In the rows, zero is written as 128.
The rows below come in pairs that one turn or mirror swaps. Which row does each named row swap with?
k_197: [136 110 146 108 118  98 101 147 131 108  74 148 138 111 120 104 144 137
 125 142 143 126 182]
k_210: [109 110 110 119 145 124  66 132 153 110  97 134 132 136 121 125 153 108
 143 152 139 103 131]
k_189: [137 109 152 132 103 109 106 141 125 104  75 144 138  99 123 110 150 156
 113 134 134 116 167]
k_87: [140 106 144 122 106 104  94 147 148 106  72 152 128 123 127  99 149 145
 126 135 132 125 173]
k_143: [102 129 115 132  93 137 111 124 138 132 131 123 141 129 109 117 119 113
 139 161 105 107 160]
k_703: [136  93  86 128 144 124  91 101 103 111 116 138 159 120 130 107 139 143
 136 146 103 131 167]
k_970: [117 117 104 159  97 113 116 146 123  91  89 144 146 120 142 146 112 125
  90 161 119 146 152]
k_362: [ 93 139 114 133 130 154  99 152 134  94 109 127 121 102 118 110 102 118
 136 153 151 125 167]
k_558: [154 151 106 167 106 129  68 166 139 104  96 143 139 112 151 116 121 142
 137 149 128 130 164]
k_40: [149 115 120 126 147 145 122 117 121 115 114 148 103  94 156  98 135 127
 133 120 126 114 162]
k_502: [ 97 125 109 118 145 127  65 142 141 114  98 140 132 133 134 122 141 111
 138 134 137  89 126]
k_551: [155 138 110 130 145 134 110 158 142 123 122 131 129 123 118  78 138  96
 130 150 110 127 129]
k_113: [159 132 109 135 157 129 113 145 140 127 118 127 134 112 108  87 144 109
 138 150 105 129 125]
k_390: [153 131 101 127 148 124 115 156 146 118 120 126 129 117 109  88 147  99
 133 163 111 124 130]
k_874: [132 112 108 135 136 112  84 145 124 125 117 149 137  92 137 121 100  87
 168 158 137 102 135]
k_570: [148 102  92 135 149 126  88 125 102 108 104 144 155 119 131 115 125 158
 134 130 103 119 183]
k_565: [120 103 108 129 165  94 105 134 101 115 101 165 121 127 154 151 118 121
 134 166 112 130 131]
k_955: [109 158 112 153 103 120 122 135 106  97 108 140 138 146 144 112 100 137
 121 150 154 104 131]
k_605: [130 112 102 121 155  87 118 149 115 134 103 152 123 116 139 143 116 106
 131 140  87 117 125]
k_217: [149 112  92 128 135 129  83 113 106 119 120 146 154 119 152 107 128 144
 151 132  94 125 175]
k_574: [104 124 109 121 136 127  68 124 138 114  98 134 131 137 141 124 156 106
 130 140 145 101 131]
k_639: [120 120 123 156  96 108 126 155 114  86  84 148 135 135 140 138 106 133
  99 150 127 145 151]
k_628: [114 104 120 149 101  99 122 134 128 112  97 150 129 119 172 141 109 125
 106 170 126 145 150]
k_290: [115 124 143 155 100 103 135 149 109 101  90 142 119 143 136 145 118 114
 105 156 119 137 153]
k_61: [146 126 114 129 157 109 137 119  96 123 105 128 133 115 123 107 127 137
 140 176 146 108 125]
k_351: [ 99 117 104 123 145 126  64 128 134 114  99 152 130 143 133 116 143 113
 132 147 144  93 125]
k_822: [122  97 109 125 166  94 111 153 104 113 112 151 122 122 140 134 126 102
 131 143 100 128 123]
k_430: [147 150 104 166 108 136  77 155 153 102 103 149 146 105 145 110 118 146
 134 156 129 137 160]
k_81: [142  98 140 115 109 105 114 143 136 103  77 147 141 101 124 104 148 143
 110 145 143 114 172]
k_222: [ 95 159 115 142 112 124 118 147 116 104 112 139 139 151 142 103  95 143
 126 141 148 108 137]
k_227: [118 129 129 151  92  95 124 157 123 114  98 150 120 135 149 148 107 126
 108 133 124 134 164]
k_649: [112 160 121 150  99 118 113 138 117 112 106 137 145 146 148 105  92 147
 133 142 152 111 144]
k_184: [129 106 106 122 162  93 120 136 115 122 113 151 114 121 140 151 120 103
 140 152 106 115 117]
k_620: [105 128 114 155  86 129  99 128 120 117 110 131 156 124 104 125 118 126
 145 151 108 116 180]
k_419: [ 88 119 113 117 147 117  66 135 134 119 100 139 130 126 128 113 143 117
 137 144 135  99 113]
k_267: [140 112 150 122 105 103 112 141 130 110  76 153 128 113 114  99 143 142
 116 145 142 108 179]
k_253: [159 118 113 132 159 107 139 114 102 114 105 143 142  99 132 123 134 146
 135 161 139  93 144]
k_965: [129 112 118 147  92 100 135 155 125  91  93 139 122 124 140 136 106 117
 108 179 112 139 157]
k_889: [137 110 118 140 127 124  89 149 118 121 115 152 131  86 139 112  99  98
 174 149 140  99 140]
k_367: [122 151 115 152 116 119 116 132 111  96 103 141 148 151 146  95 102 150
 109 148 155 116 141]
k_433: [158 148  98 157 107 127  79 165 148  98 100 152 136 110 157 112 127 143
 133 146 130 128 166]
k_49: [155 104 102 123 126 125  97 109 109 126 110 148 138 119 136 104 141 149
 142 132  91 118 177]
k_683: [141 103 146 125 102 107  97 149 140 106  72 158 136 107 119 110 138 141
 110 142 140 110 167]
k_671: [124 157 117 154 109 124 111 139 102 111  96 137 133 143 152 111  99 154
 133 146 156 108 144]
k_101: [154 127 116 128 159  97 139 120  92 112 106 153 136 110 133 116 122 145
 143 160 142  96 137]
k_38: [154 121 110 131 167 109 134 114  97 117 106 136 147 112 127 117 130 133
 138 163 145  98 130]
k_481: [146  93 118 158 107 146 112 144 103  88 106 135 146 118 133  83 116 108
 118 128 145 128 142]
k_364: [162 146 101 163 113 135  78 157 143  99 102 153 141 102 148 115 124 137
 133 155 134 132 168]
k_646: [101 134 111 127 102 133 114 136 129 122 122 119 143 136  92  98 113 128
 139 152  96 125 159]
k_607: [152 102 123 162 103 137 112 145 106  96  92 137 149 121 140  89 117 105
 110 122 137 132 148]
k_777: [150 141 105 168 113 135  76 158 140  98 104 146 148 107 154 113 123 149
 127 149 126 139 159]
k_168: [118 113 128 159  87 108 119 154 120  89  94 148 133 116 149 149 118 121
 106 156 118 137 159]
k_978: [130  97  91 126 146 118  95 107 101 124 113 155 156 126 131 104 140 135
 149 138  89 123 160]
k_232: [154 123 109 129 148 124 110 148 131 125 118 121 132 114 114  84 150 103
 136 164 111 136 124]
k_246: [148 131 116 130 148 122 118 151 142 129 128 124 132 109 111  88 138 102
 143 158 103 130 125]
k_97: [ 99 124 100 133 104 141  86 128 126 112 116 117 151 134  93 118 114 125
 144 162 111 117 168]
k_644: [117 131 116 134 102 136 107 129 124 116 122 108 158 128  93 115 118 117
 145 158 105 128 175]
k_45: [119 105 123 140 173  97 117 156 104 122  96 129 131 134 137 150 109 103
 125 139 107 122 137]
k_655: [123 131 121 160  85 107 133 160 113  98  91 144 137 124 134 130 104 122
 103 155 121 143 149]
k_157: [121  93  95 128 169  96 117 134 114 117 112 143 127 125 140 151 129 108
 119 161 128 131 127]
k_268: [135 107  96 135 157 100 105 152 107 107 105 145 113 136 156 147 111 107
 132 149  93 114 126]
k_144: [107 107 114 119 148 125  66 135 143 117 101 150 129 134 123 118 142 110
 127 142 136  94 116]
k_560: [152 113  87 144 135 129  85 106 109 114 106 151 147 105 141 129 136 154
 142 143  98 116 176]
k_391: [152 142 121 130 153  98 130 118 110 129 113 134 133 110 125 119 119 127
 153 167 142  84 133]
k_353: [107 136 119 138  90 121  99 132 129 126 115 121 141 129 107 125 110 126
 152 140  98 109 184]
k_75: [132 114  93 137 167  94 110 139 106 120 108 158 127 116 146 139 122 104
 135 153 102 123 112]

k_157 swaps with k_227
k_168 swaps with k_822
k_197 swaps with k_574
k_628 swaps with k_45
k_607 swaps with k_874
k_40 swaps with k_362
k_143 swaps with k_570
k_889 swaps with k_481

